Each row has a name. Each question is about the rows just above it. Places in a row count from 0.

rosop: [-16 -21   3  17  39  -8 -13  -8 -20  18 -26 -51 -35 -20 -26  -7  45 -12
  -2  22   7 -26 -19   9   4   1   4  45 -12   4  14  45  13  17   8   3
 -26 -28  20 -28  -7 -20 -10 -12 -21]
Nuva: [-16 -21   3  17  39  -8 -13  -8 -20  18  -4 -27 -35   2  -4  16  16 -12
  -4  22   7 -26 -19   9  12   3   5  44 -11   2  16   5  15  15   6  -2
 -29 -28  17 -28  -6 -44  -8  -9 -17]
Fadoz: [-16 -21   3  17  39  -8 -13  -8 -20  18  -4 -51 -25   2  -4  -7  16 -12
  -4  22   7 -26 -19   9  12   3   4  45 -12   4  14   5  13  17   8   3
 -27 -28  20 -28  -7 -47 -10 -12 -21]
At which places does rosop hold [45]?
16 27 31
Places of [17] in row rosop:
3 33
At which places does rosop hold [-26]?
10 14 21 36
At which places does rosop hold [-12]?
17 28 43

lalog: [-27  30 -26 -24]
sut: [31 31 31 31]
bim: [14 -6  2 24]
rir: [-60  15   1  15]
sopem: [-25 -25 -13 -25]
Every place of [30] in lalog:
1
At which places does rir hold [15]?
1 3
Places of [31] in row sut:
0 1 2 3
Places of [-25] in row sopem:
0 1 3
At which places does rir hold [-60]?
0
Whose row is [31 31 31 31]?
sut

zofo: [ 18   9  -2 -14  41  18 -20  18]
bipi: [ 37  37  10   5  37 -20   5 -12]
vazer: [  0  -6  -6 -19   0   0  -6   5]
beb: [-19 -19 -12 -27 -33 -27 -27 -19]
pofi: [ 31 -19 -12 -27 -33   1 -15  11]
nug: [-40   9  -2   1  41  -1  -6   2]
latik: [ 36  -1 -29 -29  -1  43   1  20]
Lin: [-8 25 19 12 14 27 30 -6]
At which places does vazer hold [0]?
0 4 5
Places of [-27] in row beb:
3 5 6
Places of [2] in row nug:
7
Every place of [20] in latik:
7
Places of [37] in row bipi:
0 1 4
Every place of [18] in zofo:
0 5 7

kegu: [-40  21 -39  22 -31 -40  22 -45   8  29 -42  32  -6 -10 -36 -32]
sefu: [-42   9 -28 -36 -10  23  11  24 -28 -17 -22 -14 -48  27   1  38]
pav: [-43  14 -15  25 -36  14  25  28  14  34  33  25  14  -9 -30 -39]
miviz: [-45  21  -3  43  22  11 -36  46  30 -18   0  17  43 -46 -27 -48]
medaz: [ 23 -47 -44 -44  18  18 -50 -28  39  39  17  17 -47  23  13  -4]
Every place of [17] in medaz:
10 11
At which places does medaz hold [-47]?
1 12
At which places does pav hold [14]?
1 5 8 12
At which places does medaz hold [18]?
4 5
At which places does miviz hold [30]?
8
At which places does kegu hold [22]?
3 6

kek: [21 19 19 21 27 21 19 15 14 27 23 20 21 21 19]
viso: [23 19 23 23 21 18 21 20 18 17 24 27 19 24 20]
Dad: [18 29 20 19 34 19 18 13 12 36 18 15 23 32 25]
votam: [22 24 21 22 22 20 18 22 20 23 15 15 18 19 25]
vos: [22 25 18 24 18 22 21 15 19 20 23 20 24 25 21]
dede: [23 19 23 23 21 18 23 20 18 17 24  8 19 24 20]
gira: [18 21 19 23 19 20 22 17 15 20 17 12 16 23 20]
buba: [20 20 21 29 15 18 23 21 16 16 20 17 13 21 25]
tik: [32 17 17 18 16 21 20 28 27 16 30 28 21 27 17]
pulop: [20 20 21 27 15 18 23 21 16 16 20 17 13 21 25]
Places of [19] in row kek:
1 2 6 14
Every place of [30] in tik:
10
Places of [21] in row kek:
0 3 5 12 13

Parul: [27 27 27 27]
tepim: [ 31 -52  19  31]
bedeg: [28 -7 58 28]
samo: [ 20 -37  35  28]
At which places does Parul hold [27]?
0 1 2 3
Places of [58] in row bedeg:
2
Places of [28] in row bedeg:
0 3
Every place of [31] in tepim:
0 3

kada: [  3  10   2  -1  -7  -2   4   2   7  -7 -13  -2   4  -1  12 -13  -7 -19
 -14 -11  -9 -15  -6 -18 -10   7   1 -27  -1  -4  11 -13 -23]
kes: [  1  11  -9  -8  -3 -15   7  11   5  -2  14  -6   0  11  -8  16  -5   8
 -16 -16 -15  11 -10  32 -16 -16   8 -50 -17 -28 -16 -20  -1]
Tabop: [-13  11  -9  -8  -3 -15   7  13   5  -2  14   1   0  11  -8  16  -5   8
 -23 -16  -3 -12 -10  32 -16   8   8 -50 -17 -28   1 -20  -1]
mavi: [  1   2   9   2   2   2  -1   8  -1   1   7   5   9   5  -7   4  -1   9
  -3   7   2  -7   2  -3  -4 -14  -2  -7  -2  -5   2   2   1]
Every place of [2] in mavi:
1 3 4 5 20 22 30 31
Every place of [-13] in kada:
10 15 31
At which places does kes hold [-16]?
18 19 24 25 30
At which places does kes hold [11]?
1 7 13 21

zifa: [  6  -5 -17   2   0   0   4]
fibeg: [ -1 -11 -11 -11 -11 -11  -1]
tuz: [  1 -10  -2  -7  -3   8   6]
mogi: [2 2 2 3 1 1 1]
Sema: [  3  -6  20  20  -6 -53  20]
Bip: [ -9   7   6  -6  -1 -21   4]
dufa: [-13  -1   4  -3 -10 -11  -8]
Voti: [ -1  -2   8 -14  21  10  -2]
fev: [  5 -11  13  15   2  -2  -8]
leva: [11 -9 11 -4 11  0 -9]
bomif: [ -1   1   5 -10   1   2  -1]
At which places does Sema hold [20]?
2 3 6
Places of [-11] in row fibeg:
1 2 3 4 5
Every place of [1] in mogi:
4 5 6
Places of [2] in row mogi:
0 1 2
Places of [-6] in row Sema:
1 4
Places of [8] in row Voti:
2
Places of [-9] in row leva:
1 6

rov: [  4 -36   5  14 -18   5  14  29   5  14   4   5]
ruvuz: [  3 -36 -14   1 -18   5  12   4  -1  46   3  44]
Sepeg: [  6   4 -14   5   5   5  13   5   4  48   4  47]
getiv: [  4 -36 -14   1 -18   5  14  28  -1  45   3  43]
At which places does Sepeg hold [4]?
1 8 10
At which places does Sepeg hold [5]?
3 4 5 7
Places of [5] in row rov:
2 5 8 11

moli: [-32   0  -6  -6  10 -22 -31 -17]
nema: [  2 -55  -6  21  12  46  11 -37]
momit: [  9 -16  14  27  27  13  28   9]
rana: [ -4 -25 -19  -7 -12  -9 -13  37]
sav: [ 15  15  15 -12   8 -26 -26 -37]
At which places does moli hold [-6]?
2 3
At which places does sav hold [-26]?
5 6
Places of [9] in row momit:
0 7

tulab: [  6  10   0  11   4  -5   3 -10 -11  -9   0  -7  -5  11   1  10  10  -6
   1  10  -2 -11  -1  15  -4  -7 -12 -16   3   4   6   3   8  10  -8   2
  -2  -2   7  -1   6  -2   6  -3  10  11]
pud: [-30  13  26 -52  13  -1   3  33  11   9  17  18  20 -28  -1  18  -9 -46
 -12   5  25   7 -11 -26 -19  -6  12   1   7 -26   5 -14  21  19  -3 -12
  25  26 -38 -24  28 -27  -8  -7  47 -19]
luv: [  7  -2   3   2  -2 -12   1  -3 -15   1  -9  -1  -1  12  -8  -2   1   1
  -6   7   3  -8  12  -4   1   1   0  -6  17  -7   4  10  11   8   5  -7
   3  -1  -1  -3  -9   2   2   1   8 -12]
Nitiv: [  0   2   5 -21  -8   6   3   4 -11   3   2  -5  -3   0 -13  -4   3  -7
  -8   3  -9   6   7  -7   5  10 -14   8   2   4   6   2   0  -6  -2  10
   4   4   1   6 -15   8  14   2  14 -25]
lepu: [-32  12  19 -34   8   4   6  20   9  24  22  23  23 -25  -2   4 -16 -40
 -12   9  28   3  -6 -26 -21 -16  13  14   8 -17  19  -5  23  18   0  -9
  13  30 -35 -29  27 -36 -14 -10  42 -23]
fivim: [-32  15  23 -50   6   2   0  25  10   1  21  25  23 -37  -4  17 -13 -45
 -15   7  22   9  -6 -23 -16  -3  10   3  11 -20  13 -12  23  13  -5 -11
  15  27 -39   6  25 -28  -8 -10  38 -18]
mupo: [  5   1   5 -20  -1   0   5  -6  -6   5  -6   0 -10  -1 -14  -2   1  -4
  -7   1  -7   0   4  -6   2   8  -8   2   8  -4   5   7  -5  -3   4   4
   1   5  -5   9  -6  11   6   3   8 -15]
moroz: [ -6   1  -2  -4   0 -44 -29 -20  -5  24  26 -17  -3 -12 -13 -33   9   3
 -23   4 -10  19   8  13  -2   3 -32 -13   7   1   1  26 -26  18  18   8
  23 -17 -20 -28  11 -15 -37  -2  -7 -27]
rogu: [  4   5   6  -9   2   3   2   1  -6   2  -4 -12  -4   2  -2  -6  11 -10
   3   3 -11   1  -8   5   2   2   0 -10  -1   1  -4  -8  -2   4 -15   9
  -1  -1   9   3  -1   4  14   2  14   7]
lif: [ -9   0   9  -2   4  -4   2  -1  -1   4  16  -2   4  -3   8 -10   3  -6
   4   2  -5  -6  -8  -8   4  -3 -13  10  -4  12   5  -8  -5  -8  -2  12
  -7  -9   3   3  -5   3   8   1  -1 -17]
lopi: [  4   1   6  -9   2   3   2   1  -6   2  -4 -12  -4   2  -2  -6  11 -10
   3   3 -11  -3  -8   5   2   2 -19 -10  -1   1  -4  -8  -2   4 -15   9
  -1  -1   9   3   1   4  14   1  14   5]
letu: [  7   1  -2  18  -5   3   4 -21  -6 -18  -6 -13  -4   4  -2 -18  -1   3
   4  12  -5 -14   1  -5   4 -10 -15   0  18   8   8   0   9  12  -4   1
 -16  -2   5 -10   4  -5   3  -5  14   8]
At which places does luv hold [2]?
3 41 42
Places of [-6] in row mupo:
7 8 10 23 40
At which places does Nitiv hold [2]?
1 10 28 31 43
At which places does fivim hold [23]?
2 12 32
At which places does lopi hold [1]?
1 7 29 40 43
Every place of [6] in tulab:
0 30 40 42
Every place of [4] in lif:
4 9 12 18 24

kezaf: [ -5 -44  15 -18  -1  10   2   3  -4  -1  29 -32 -34 -18 -18  -3  24  29
   5 -21 -18  -6   0 -21 -12  24 -11  -7]
Kunov: [ 19  13 -16 -19   0  -7  26 -27  -7 -24  -2  -1 -26 -17 -26 -19  43   9
 -42 -18 -14  17 -29  30   5 -29  25  30]
Pagas: [  5  -4  -1 -14  13   0   5   2 -13 -32 -30 -10  17 -38   4   0  40 -31
  23  50 -31 -39 -39   6   5  25   0 -21]
loda: [ -3 -30  18  -5   9   7  -6   9 -10  -1  -7  21  12 -17   3  -4  12 -31
  27  12  -7 -22  12 -21 -10  -3  -8 -23]
Every place of [-18] in kezaf:
3 13 14 20
Places of [30] in row Kunov:
23 27
At which places does loda hold [12]?
12 16 19 22

sab: [ 24  16 -31 -35  16  16  24]
Foto: [ 8 -1  0  2  5 17 24]
kemat: [ 21  25 -58 -14 -29 -45  -3]
zevom: [  0 -34 -11 -34  -2 -34  -2]
san: [ 8 -1 17  2  5 17 17]
Places of [16] in row sab:
1 4 5
Places of [-34] in row zevom:
1 3 5
At which places does san hold [17]?
2 5 6
Every place of [24] in sab:
0 6

Bub: [ 7 -9 12  7  7]
Sunam: [  8  11 -37 -12 -12]
Mam: [-14  11 -39  25 -12]
fofa: [-22  -8 -39  19 -39]
tal: [-23  -7 -39  19 -38]
At which places does Sunam hold [-12]?
3 4
At which places does Bub hold [7]?
0 3 4

Zata: [ 24 -26 -31  14 -31  36  24  16 -26 -51   0 -26  22 -31 -26 -26]
gulim: [ 24 -26  23  14 -31  36  24  16 -48 -51   0  11  22  -6   9  -6]
dobo: [ 19   5  11 -43 -17   6   6 -21  -8   0  -3 -19  -1 -22 -10 -16]
fam: [  4 -32  20  -7 -50  -7 -31  -7 -17  -7 -51  -7  20 -36 -50  20]
Tebes: [ 18 -30  15   7 -31  22  14  11 -44 -43  -1  15   7 -34  13 -20]
nodad: [  2  34 -16 -11  15  14  30  23  28   7  32  -3  11   5  10  15]
zoges: [  4 -32  20  -4 -32 -17 -31 -27 -47 -59  25   6  12 -31  14 -33]
putis: [-21  31  21   5  26   5  11  21  33   5  39   1  21  21   9  15]
bapur: [  6   7  -5  -5 -12   2  -5  -5  -5  -1   5  -7  -3 -13  -2  -5]
Every place of [-31] in Zata:
2 4 13
Places of [-51] in row Zata:
9
Every place of [-7] in fam:
3 5 7 9 11
At which places does putis hold [5]?
3 5 9
Every place of [-31] in zoges:
6 13
Every place of [-5] in bapur:
2 3 6 7 8 15
Places of [20] in row fam:
2 12 15

nizu: [-1  0 -3 -2  0  3  2  2  0  4  5  2  0 -1 -1 -1  2  2 -1  4  1  2  2 -1
  0  2 -2 -5  4  3  1 -3  2 -3 -1  1  2]
Rup: [ 1  0 47  0  2 -1  0 -1 -5 -1  1  3  0 -1 -3  1  2  5 -5  2 -1  0  2 -2
  0 -1 47 47 -4  5  2 -2 -5 -5 -1 -5  0]
vek: [  1  -1 -15  -4  -3  -3  -2   2   2   0  -4   0   4   1  -1  -5   3   0
  -1  -3  -2   1   0  -3   0   0   0  -2   2   2   0   4   0   4   3   2
   2]
gakom: [-2  0 35  1  3  0  3  4 -4  5  4  1  3  1 -4  0 -1  1  0 -1 -1 -4  3  1
  0 -6  1 -2  1  4 -4  0 -2  0 -1  1  3]
Places of [4] in row vek:
12 31 33
Every place of [3] in gakom:
4 6 12 22 36
Places of [-5] in row Rup:
8 18 32 33 35
Places of [2] in row nizu:
6 7 11 16 17 21 22 25 32 36

Vupom: [ 44 -28 -13 -24]
pive: [-20 -27  15 -11]
Voved: [-26 -26 -26 -26]
vamil: [-20  32  13  13]
Didul: [ 19 -25 -26 -26]
gizor: [ 12   2 -29 -25]
Places of [-26] in row Voved:
0 1 2 3
At which places does Didul hold [-26]?
2 3
Every place of [-27] in pive:
1
At which places does vamil hold [13]?
2 3

mesi: [  6  -3 -14 -41   1  55  -6]
riv: [-23 -13 -22 -23 -22 -24  -7]
Posub: [ 34  -2  22  34 -49 -21  27]
Every place of [-22] in riv:
2 4
Every place of [-23] in riv:
0 3

Sanu: [ 30 -54 -53 -54  29  30 -53   2  30 -54  30 -53  30  30 -54]
muvi: [ -7  31  -7  14 -54  -7  15  -7  -7  15  -7  15  -7  -7  14]
boten: [ 30 -54 -54  30 -54 -53 -53  30  30 -53  30 -54  30 -53 -53]
Every place of [-7] in muvi:
0 2 5 7 8 10 12 13
Places of [30] in row boten:
0 3 7 8 10 12
Places of [30] in row Sanu:
0 5 8 10 12 13
Places of [2] in row Sanu:
7
At which places does muvi hold [14]?
3 14
Every place of [-53] in boten:
5 6 9 13 14

pazom: [ -9   3 -16  -7  13 -29  30 -12 -24   7   1 -12   0  34   7 -58]
Kifut: [ 15 -13   9  -3 -13  22 -32 -24   4  -3   4 -13  -3 -42  -6 -11]
zov: [ -9   3 -16  -7  13 -29  40  10 -24   7   1 -12   0  34   7 -58]
Susi: [ -3   6   9  -3  -2  22 -32 -24   4  -6   4   9   4 -42  -3 -11]
dal: [-2  9  3  6 -7 -1 -1 14 12  0 -3  3 -2 10 -1 45]
At which places does Kifut hold [-13]?
1 4 11
Places of [-3] in row Susi:
0 3 14

